A single turn carries every row of the set below to another of its rows. Some are shown first; where does it send the rows asked next?
zufi: 9; -8; -7; -5; -18; -9; 14; 16; -21; 0; -5; -6; 3; 5; 23; -6; 1; 4; -12; 5; 2; -23; -2; 0; -6; 14; 23; -4; 6; -5; 4; -2; -16; 11
Nusa: 7; -7; -9; 2; -13; -16; 21; 11; -18; 5; -2; -12; -3; 2; 25; -12; 7; 6; -20; -4; -2; -15; 3; -4; 1; 8; 17; -9; 7; -4; 8; -5; -11; 6
Bafe: -6; -2; -7; 1; 6; 5; 6; 6; 2; 21; -7; 13; 8; -4; 1; -5; -3; -8; 18; -2; -2; -1; -8; 5; 17; -23; -13; 13; 5; -4; -13; -3; 5; -1
larim: -14; 3; 0; 6; 2; -10; 1; -15; 0; 12; -5; 2; 2; 1; -1; -9; 5; 5; 13; -11; -7; 8; -11; 10; 15; -11; -8; -4; 4; -7; -13; -21; 2; -8
pum: -8; -10; -8; -17; 2; 2; -1; 5; -8; 18; -7; 7; 10; 22; -11; 5; -6; -7; 7; 4; 18; -1; -2; 4; 21; -17; -9; 10; 4; 3; -7; 11; 4; -6
Nor: -10; 4; -5; 11; -1; -4; 2; -8; 4; 17; -6; 15; 9; -1; -1; -10; 1; -3; 20; 2; -3; 9; 2; 3; 11; -13; -5; 18; 3; -13; -12; -2; 2; -5
zura: 5; -8; -6; -4; -19; -12; 13; 13; -21; -1; -3; -11; 3; 7; 21; -9; 3; 5; -14; 5; 3; -21; 0; -4; -5; 14; 22; -2; 5; -6; 10; -2; -16; 10
Poz: 21; 0; -27; -3; -9; 18; 2; 4; -14; 10; 1; -4; 6; 5; -8; -6; -1; 10; -8; -1; -3; 1; 15; -3; -8; -7; 18; -8; -12; 3; 13; -2; 1; 6
toniz: -5; -1; -19; -7; -9; 18; 7; 16; -8; 7; 5; 2; -24; 10; 11; -9; 8; 15; -4; 6; -15; -1; 4; -3; 3; 1; 11; 8; -22; 7; 1; -4; -14; 5
boki: 19; -5; 5; 4; -8; 4; 15; -8; 13; 7; -6; -20; 9; 7; -6; 10; 0; 9; -3; -4; -11; -2; -10; -3; 15; 2; -11; -5; -3; 27; -6; 5; -12; 4
vasis: 9; -5; -8; 2; -12; -15; 24; 9; -17; 4; -3; -8; -4; 2; 27; -12; 6; 7; -16; 0; -4; -17; 3; -2; -3; 10; 18; -9; 7; -7; 4; -2; -12; 8
Kinod: 18; 3; -25; -9; -7; 18; 7; 2; -15; 7; 0; -4; 5; 7; -6; -5; -4; 11; -10; 7; -9; -1; 17; 1; -11; -9; 13; -9; -14; 0; 6; 1; -1; 12
Nopi: 11; -8; -10; 0; -12; -13; 22; 13; -17; 7; -4; -7; -3; 0; 27; -9; 5; 5; -18; -4; -3; -18; 1; -1; 0; 9; 18; -12; 8; -4; 3; -4; -10; 7
Mot: -23; -7; 3; -4; 0; -19; 12; 22; -3; -2; -6; -15; -7; 11; 5; 9; -17; 10; -7; -3; -3; 5; -2; -1; -11; -7; -3; -12; 4; -4; 3; -1; -16; -5
tek: -5; -12; 0; 6; 5; -8; 16; 30; -2; 5; -2; -4; -9; 4; 6; 9; -15; 7; 14; -13; 5; -5; -14; -3; -11; -5; 6; -14; 9; -4; 7; -1; -15; -10
gibo: 1; -12; 3; -12; 1; -6; -6; -12; -14; 8; 4; 19; 17; 26; -15; -1; -3; 3; 16; 8; 22; -4; -4; 6; 12; 3; -2; 7; -1; -2; 2; -7; -8; -2
roza: -2; -5; -21; -2; -11; 17; 2; 17; -7; 10; 6; 3; -22; 7; 9; -9; 11; 14; -2; -2; -9; 1; 3; -7; 6; 2; 15; 9; -20; 9; 8; -8; -12; 0
doru: 10; -10; 7; 5; -13; -2; -2; -2; 12; 1; -7; -12; 9; 12; -4; 16; 0; 12; -3; 7; -5; -3; -5; -7; 11; 8; -8; 7; -6; 31; -5; -3; -19; 13
nur: 18; -12; 8; 8; -7; 5; 4; 2; 12; 3; -5; -8; 7; 9; -3; 15; 0; 11; 8; 7; -3; -11; -11; -7; 10; 8; -7; 7; -5; 30; -3; -1; -20; 14
gur: 26; -3; 5; 13; -8; 5; 17; -12; 14; 7; -4; -14; 8; 6; -5; 7; 3; 11; 8; -3; -9; -2; -10; -4; 11; 8; -4; -3; -2; 22; -5; 6; -14; 1
zodu: 16; -8; 8; 14; -13; -1; -1; -6; 14; 2; -5; -6; 9; 11; -4; 13; 3; 14; 9; 8; -3; -3; -5; -8; 7; 14; -1; 9; -6; 25; -4; -1; -21; 10
mep: -2; -15; 9; -15; 0; -6; 22; 22; -9; 8; 15; 5; 12; 2; 0; 5; -14; -7; -11; -8; -4; -3; -2; 1; -8; 2; -9; -4; 8; 3; 21; 4; -13; -5
kone: -20; 0; -6; -1; -2; -7; -3; -1; 2; 18; -9; 4; 10; 0; -3; -5; -1; -6; 3; -2; -4; 11; 3; 3; 19; -21; -14; 15; 3; -4; -9; -6; 6; -2
baga: 7; -10; -8; -6; -19; -11; 11; 18; -21; 1; -4; -9; 4; 5; 21; -6; 3; 3; -17; 1; 4; -21; -2; -3; -3; 12; 22; -4; 7; -2; 9; -4; -14; 9
Lizu: 1; -14; 4; -19; 6; -2; -2; -6; -15; 8; 4; 17; 16; 26; -13; 2; -7; 1; 13; 10; 19; -10; -8; 9; 14; -3; -8; 5; -1; 1; -1; -5; -7; 2
ton: -8; -5; 8; -11; -12; -17; 15; 6; -4; 3; 11; 12; 14; 7; 0; 5; -12; -1; -16; 0; -8; 12; 12; 6; -16; 13; -1; -4; 6; -5; 8; 4; -16; -6
figel: -12; -4; -6; -7; -6; -7; -4; -9; -6; 13; -7; 10; 11; 26; -13; -1; -2; -1; 10; 9; 18; 9; 8; 1; 15; -8; -2; 15; 2; -6; -7; 11; 0; -10
zate: -1; -2; -23; -6; -14; 16; 1; 17; -6; 10; 2; 8; -21; 8; 11; -5; 9; 15; -6; 1; -12; 2; 5; -1; 4; 4; 16; 3; -20; 9; -3; -8; -12; 2
vuz: 1; -6; -7; -5; 2; 4; 4; -2; -6; 17; -5; 18; 8; 21; -10; 0; -4; -3; 25; 8; 19; -3; -2; 4; 13; -8; 0; 13; 4; -7; -10; 15; 0; -8
nasef: -4; -13; 2; -20; -1; -8; -9; -10; -14; 7; 1; 16; 18; 27; -14; 4; -6; 1; 5; 8; 19; -2; -3; 9; 14; 0; -6; 4; -1; 2; -3; -8; -6; 0
Pevu: -14; 1; 1; -1; 7; -5; 5; -9; -2; 12; -6; 0; 1; 1; 1; -7; 1; 3; 10; -9; -10; 2; -15; 13; 17; -17; -14; -6; 3; -4; -15; -19; 2; -4
fuf: 17; 0; -23; -4; -4; 19; 8; 3; -16; 7; 4; -10; 4; 7; -8; -10; -1; 11; -6; 4; -6; -3; 15; -5; -9; -10; 12; -4; -15; 0; 17; 2; -2; 9
fer: 17; -1; 5; 10; -14; -2; 11; -17; 15; 5; -6; -18; 10; 9; -7; 8; 3; 12; -3; -3; -11; 6; -3; -4; 12; 9; -5; -3; -3; 23; -6; 4; -14; 1
lan: -10; -3; -1; 10; -7; -19; 9; 15; 3; -1; -7; 3; -6; 9; 6; 9; -13; 13; 8; -5; 1; 9; 0; 1; -19; 7; 15; -14; 7; -12; -5; -2; -17; -11
kir: 11; -11; 5; -1; -7; -7; 19; 14; -3; 10; 14; 23; 13; 0; 2; 4; -11; -3; 5; -9; 0; 2; 0; 4; -16; 15; 8; -6; 10; -5; 12; 3; -15; -11
Tudak: -10; 2; 2; 6; 9; -4; 8; -12; -2; 12; -2; 3; 0; 0; 1; -11; 4; 4; 21; -9; -7; 0; -17; 10; 15; -14; -10; -2; 4; -8; -11; -17; 0; -6

tek goes to kir
fuf goes to roza
Nopi goes to zufi
Now find these:
fer goes to doru
kone goes to pum
nasef goes to Pevu

